Each row is where one point has got to under a steady rotation. How many steps took it there?
The counts run from 0 to 42.
[-27  26 -18   2  27 -19   0   6   8  36   6  32]	8
[-28  27 -19   6  31 -12  11   7   3  37   0  39]	9
[ 22 -10 -41 -14  11   9  24   3  40  23  13   9]	0
[ -5   9 -22 -10  18 -21  -4  14  42  32  35   7]	4
[-43  21  -7   2  31 -22  10  18  11  26   6  30]	25
[-29  29 -17  -2  26 -28  -2  12  20  30  16  25]	7
[-33   9 -14   4  27   1  36  11  -2  26  -9  35]	28
[-28  11 -10  -6  18 -27   9  22  39  25  29  10]	22
[-38  21  -7  -2  27 -28   6  18  23  25  15  23]	24
[-24  24 -23   4  30  -5  15   4   2  37  -9  38]	10
[ -1  -8 -23 -15   7  -8  22  22  47  20  27   5]	19
[ 13  -4 -31 -14  12  -9   8  12  46  25  32   8]	2
[-48  15   6   3  32 -15  14  22  10  17  12  24]	42
[-24  -6  -3 -10  14 -15  15  34  46  11  30   5]	38
[-10   9 -33  -2  22   8  37  -1   1  33 -16  36]	12
[-19  16 -25   1  26   1  26   2  -1  30 -15  42]	11
[ -2 -19 -19 -14  10  14  43  17  39  14   8   6]	34
[ 16  -7 -32 -19   8  -1  12  11  49  22  22   6]	1
[-34   2   3  -6  21 -18   9  33  39  15  31   8]	39
[-16  -2 -13 -11  17 -22   8  24  45  23  30  10]	21
[-45  10   6   0  29 -19   9  31  24  15  18  19]	41
[-37  16 -14   2  30  -4  28  16   0  28  -8  37]	27
[  4   0 -23 -14  11 -16   2  12  44  27  33   3]	3
[ -7  -5 -20 -12  13 -16  14  23  50  22  33   3]	20
[-31  17  -7  -7  21 -26   7  26  31  26  21  17]	23
[-25   6 -21   0  25  12  42   9   2  25 -17  35]	29
[ -4   1 -32  -3  17  14  39   2   5  30 -12  35]	13
[  3 -12 -26 -15   7   0  30  16  46  22  19   6]	18
[-16 -11  -8 -12  13  -7  23  29  51  13  32  -1]	37
[  9 -15 -31 -16   9   6  38  11  40  21  11   8]	17
[-13  16 -19  -2  20 -28  -5  14  34  29  30  16]	5
[  2  -4 -35  -7  18  16  44   3  12  24 -12  28]	14
[  0 -17 -24 -12   9  19  48  19  31  11   2  15]	33
[-39   9   3  -2  23 -19   6  34  32  12  23  13]	40
[  9 -13 -32 -14   9  11  41   5  37  25   6  15]	16
[-21  21 -17  -5  22 -28  -6  12  28  31  25  23]	6
[-11 -15 -12 -15   7  -2  31  26  49  10  26   3]	36
[  6  -8 -35  -7  12  13  45   7  26  26   0  20]	15
[ -6 -14 -21  -9  12  21  51  12  23  14  -6  21]	32
[ -5 -18 -16 -13   7   6  39  22  46  11  19   1]	35
[-15   1 -19  -3  19  18  45   9   7  20 -16  27]	30
[-39  19  -8   5  30 -13  20  14   4  27  -4  35]	26
[-11 -10 -21  -7  17  19  51  10  15  19 -12  22]	31
